In the rows, 100 means zero.
One turn sends every row of this set to another row. A few are shown first. Where does it send the rows asked after them?
gidi: 107	100	91	90	113	102	100	80	87	102	105	113	107	88	96	95	112	97	121	112	109	94	107	78	107	117	103	119	85	93	93	98	104	97
zore: 126	102	110	118	107	82	103	93	108	99	89	108	102	106	91	90	95	100	99	100	103	105	101	95	116	108	85	113	101	101	124	93	117	98
begon: 115	98	90	102	99	86	93	87	105	91	91	102	112	79	93	108	101	101	128	108	107	87	103	95	112	114	97	94	102	105	102	91	111	97
Ludez: 113	96	103	112	110	88	109	98	100	97	97	101	104	98	96	82	103	104	91	125	101	109	104	85	121	101	99	128	108	91	109	103	117	99
rif: 101	96	86	102	83	106	111	93	111	91	93	105	106	89	90	96	96	75	115	110	107	106	101	82	91	107	96	114	84	99	98	107	99	108
birav: 122	101	103	102	112	91	115	90	110	99	98	93	91	99	97	89	95	86	85	111	101	106	99	88	118	112	94	122	106	97	128	99	109	97
vis: 115	101	102	98	114	90	113	93	107	100	104	95	92	91	97	89	105	77	85	117	107	102	100	87	118	115	91	121	108	99	130	99	110	99
gubo: 101	90	88	99	90	93	107	99	107	99	100	100	107	93	88	94	94	74	124	107	109	108	104	84	94	108	96	108	84	104	90	101	104	108
zisel: 116	93	118	113	92	99	106	103	109	98	95	117	101	97	91	95	94	81	103	119	109	108	99	102	112	101	95	130	107	102	111	99	111	90
kemu: 116	102	110	118	86	104	103	105	109	102	93	113	105	95	86	95	102	77	97	111	105	107	108	92	112	107	88	126	108	99	112	97	114	96
Pes: 111	106	98	88	117	97	99	72	94	104	94	115	107	94	102	102	113	101	125	106	112	93	104	80	105	109	99	114	86	95	101	97	100	93
zasas: 109	87	87	83	97	86	102	89	110	93	112	103	91	90	97	96	108	76	104	112	108	87	88	87	103	99	89	104	90	106	119	94	93	109
pemo: 109	91	111	110	114	85	113	99	100	94	98	107	106	90	98	81	100	100	100	129	108	111	97	95	117	103	103	129	103	96	109	105	117	97
fikor: 111	96	92	94	108	88	96	85	106	97	89	96	107	84	100	109	102	99	133	116	110	88	106	92	112	103	98	103	107	103	94	91	108	91
dus: 105	98	90	94	115	95	94	80	89	98	96	112	114	91	103	97	110	99	120	117	108	90	104	69	109	110	95	112	83	90	97	101	101	98
Pase: 123	103	107	119	109	79	101	95	108	96	92	105	106	92	92	88	102	96	100	99	106	102	101	96	116	114	83	108	99	104	126	89	120	103
kisu: 109	84	83	89	105	95	101	84	104	92	110	102	85	91	101	88	106	80	110	108	106	85	92	85	102	100	83	115	83	102	109	88	94	109
Dagu: 120	97	111	100	115	92	118	90	108	97	104	99	93	88	100	90	95	83	92	114	107	108	93	97	115	115	102	125	100	100	128	98	108	94
Temuz: 119	98	112	114	89	97	104	104	109	104	96	112	102	106	87	94	98	85	94	113	102	110	105	90	115	99	94	126	110	98	111	100	112	94
dig: 109	85	90	89	96	91	99	89	113	97	105	105	92	95	103	94	108	79	113	108	108	90	91	87	99	84	87	113	86	105	107	89	90	108
Ren: 112	92	90	95	107	87	93	86	102	95	92	101	98	88	93	106	97	92	134	110	110	83	105	95	112	113	85	98	103	108	100	88	111	94
Dit: 103	92	87	98	87	100	102	96	110	99	96	101	111	92	95	102	94	68	118	110	106	104	103	73	96	106	94	108	83	98	96	102	96	104
Davu: 125	97	116	118	109	85	105	92	108	93	91	113	102	93	97	88	95	99	105	102	107	105	93	105	113	109	90	118	94	104	124	90	115	96
zaf: 102	94	87	95	96	95	115	90	115	98	95	93	105	91	99	94	96	76	119	106	109	110	100	81	90	101	99	112	81	101	97	102	97	109
gatuk: 103	103	93	89	116	95	101	76	88	95	96	119	107	92	96	96	114	103	118	121	113	90	101	78	107	112	95	114	90	93	103	107	104	98
fozu: 109	86	84	86	100	93	97	87	108	96	106	99	94	91	105	98	103	71	107	112	105	85	92	76	105	99	85	108	86	100	113	93	89	105
Rute: 105	98	103	115	111	89	107	99	97	95	95	109	108	93	95	79	110	99	94	128	107	106	105	84	118	104	90	129	105	92	108	105	119	103
zof: 113	94	89	101	106	83	88	87	103	94	88	100	112	87	100	108	98	96	130	110	107	85	103	83	113	110	87	93	96	102	101	91	107	96

gidi moves to -> gubo
fozu moves to -> dus
zasas moves to -> gatuk
Now find these:
dig moves to -> Pes
kemu moves to -> Pase
Dagu moves to -> pemo
birav moves to -> Ludez

One turn sends every row of this set to another row. A few are shown first. Where does it send the rows asked after them?
gudi: 85	92	100	103	94	97	100	107	104	90	120	100
leda: 98	89	105	103	107	95	95	90	92	104	88	97
Kes: 103	96	106	104	109	96	104	83	97	103	88	96
leti: 102	101	106	93	108	92	100	88	91	99	87	95
Soz: 116	107	92	93	104	104	97	111	94	108	106	94
naf: 84	92	99	111	93	98	106	110	105	88	112	97
bok: 98	114	98	102	95	116	96	113	106	99	108	110
laref: 87	98	97	114	94	99	115	107	110	88	104	95
fami: 96	112	96	106	94	116	99	115	106	98	104	108
vefa: 91	98	101	99	96	97	102	100	107	90	126	102
Duron: 100	98	107	92	108	92	96	90	89	100	88	96
fal: 101	100	107	91	108	92	98	88	90	100	88	96
vav: 94	105	99	108	96	99	119	98	115	88	110	97
Lape: 100	116	97	104	95	116	101	111	108	98	105	108
rukik: 105	96	107	99	110	96	100	81	97	104	93	98
Kediv: 100	116	97	102	96	116	99	111	108	98	108	109
litip: 113	106	90	104	103	105	106	115	95	105	95	90
kobu: 85	92	98	100	93	96	97	108	104	93	119	101
zitof: 96	112	97	104	94	116	96	115	105	99	106	109
nosav: 99	97	106	94	107	92	97	91	89	100	86	95
sem: 98	114	97	106	95	116	101	114	107	98	103	108
Ruli: 101	100	106	95	108	93	101	89	91	99	85	95
kudas: 100	92	105	106	108	96	101	88	94	103	85	95
luzal: 117	110	91	101	104	105	108	111	97	104	98	91
nozab: 95	104	101	101	98	99	111	95	112	88	122	100
gugiz: 112	103	91	96	102	103	95	116	91	108	103	94
ker: 100	90	106	99	108	95	92	88	92	106	93	98
Nem: 92	99	100	95	96	97	100	99	109	93	125	102
Nufev: 93	103	100	109	97	99	117	98	112	86	114	97
zat: 83	91	97	109	92	97	104	112	105	90	109	98
Gil: 88	97	99	114	95	99	115	105	109	86	109	95
Vigub: 103	94	107	97	109	95	95	83	94	105	96	99
Zik: 111	102	90	101	102	104	99	118	92	107	98	92
Bufan: 119	111	92	96	105	105	104	108	97	106	104	93
zofum: 97	106	100	99	98	98	112	94	114	90	121	100
rov: 99	98	106	95	107	92	99	91	90	99	84	95

zitof moves to -> bok
Nufev moves to -> Gil
Kes moves to -> kudas
Now find these:
litip moves to -> Zik
Nem moves to -> zofum
rov moves to -> nosav

One turn sends every row of this set to another row. A few are shown first. Where does it send the rows asked after them?
dofo: 83	100	105	112	86	93	114	98	97	94	104	95	97	94	112	103	108	88	109
Lem: 101	98	82	114	101	104	104	111	99	96	90	98	103	80	99	99	100	97	117
radav: 108	103	107	120	119	99	121	99	108	92	101	92	100	104	99	99	103	109	108
nali: 103	107	95	108	110	88	105	88	102	89	95	114	91	113	88	100	104	102	99
luvim: 103	107	94	107	104	109	105	94	102	88	93	99	91	98	123	88	111	88	100
gopo: 86	94	98	95	88	111	106	104	85	97	109	95	103	95	107	102	96	97	95
zifo: 101	113	93	90	93	89	106	90	98	101	93	89	98	104	82	106	92	103	101
gev: 89	96	99	90	87	107	108	105	88	95	112	96	106	91	106	103	95	95	100
mos: 90	106	92	97	89	83	101	96	104	100	108	109	96	91	88	99	98	90	104
zotu: 111	100	104	99	96	100	104	90	98	104	112	77	97	96	96	86	102	105	108
gagi: 100	111	103	101	98	113	107	101	104	101	98	86	108	92	119	108	105	115	98
zesu: 107	93	110	99	111	100	96	96	104	91	115	90	97	103	96	84	101	92	101
rulab: 112	83	93	103	94	104	110	98	90	104	86	99	94	100	99	111	101	108	95
surip: 107	118	96	116	105	99	118	101	106	112	110	102	95	97	109	96	97	110	95
fibiv: 88	98	102	100	118	99	107	107	103	84	91	114	96	96	95	94	104	105	104
gofin: 100	110	106	100	102	111	105	101	112	102	96	86	107	90	117	113	103	112	96
kibu: 93	106	86	96	89	83	106	99	103	97	109	105	98	85	88	96	99	91	102
Mono: 106	93	98	111	99	97	110	108	93	116	95	107	87	104	98	106	92	93	100
Fupaf: 104	109	95	103	106	89	102	87	101	90	94	118	91	112	93	98	109	102	104
togu: 102	91	114	93	100	85	93	98	100	91	93	104	100	82	106	106	101	104	103
Luni: 107	97	96	95	100	112	100	94	106	85	113	96	113	98	103	113	110	107	96
Loso: 109	121	90	100	103	104	91	96	97	98	97	100	95	100	112	92	95	88	106
feg: 109	100	79	114	107	103	93	103	113	92	94	97	108	92	89	101	97	101	98
dek: 106	105	102	118	119	102	122	101	112	93	97	92	98	101	101	100	110	111	104
zepil: 105	92	113	109	96	82	100	93	112	104	96	95	93	88	109	99	105	105	90

Luni moves to -> fibiv
Mono moves to -> zotu
Now find these:
zesu moves to -> Lem
Fupaf moves to -> gopo
nali moves to -> gev

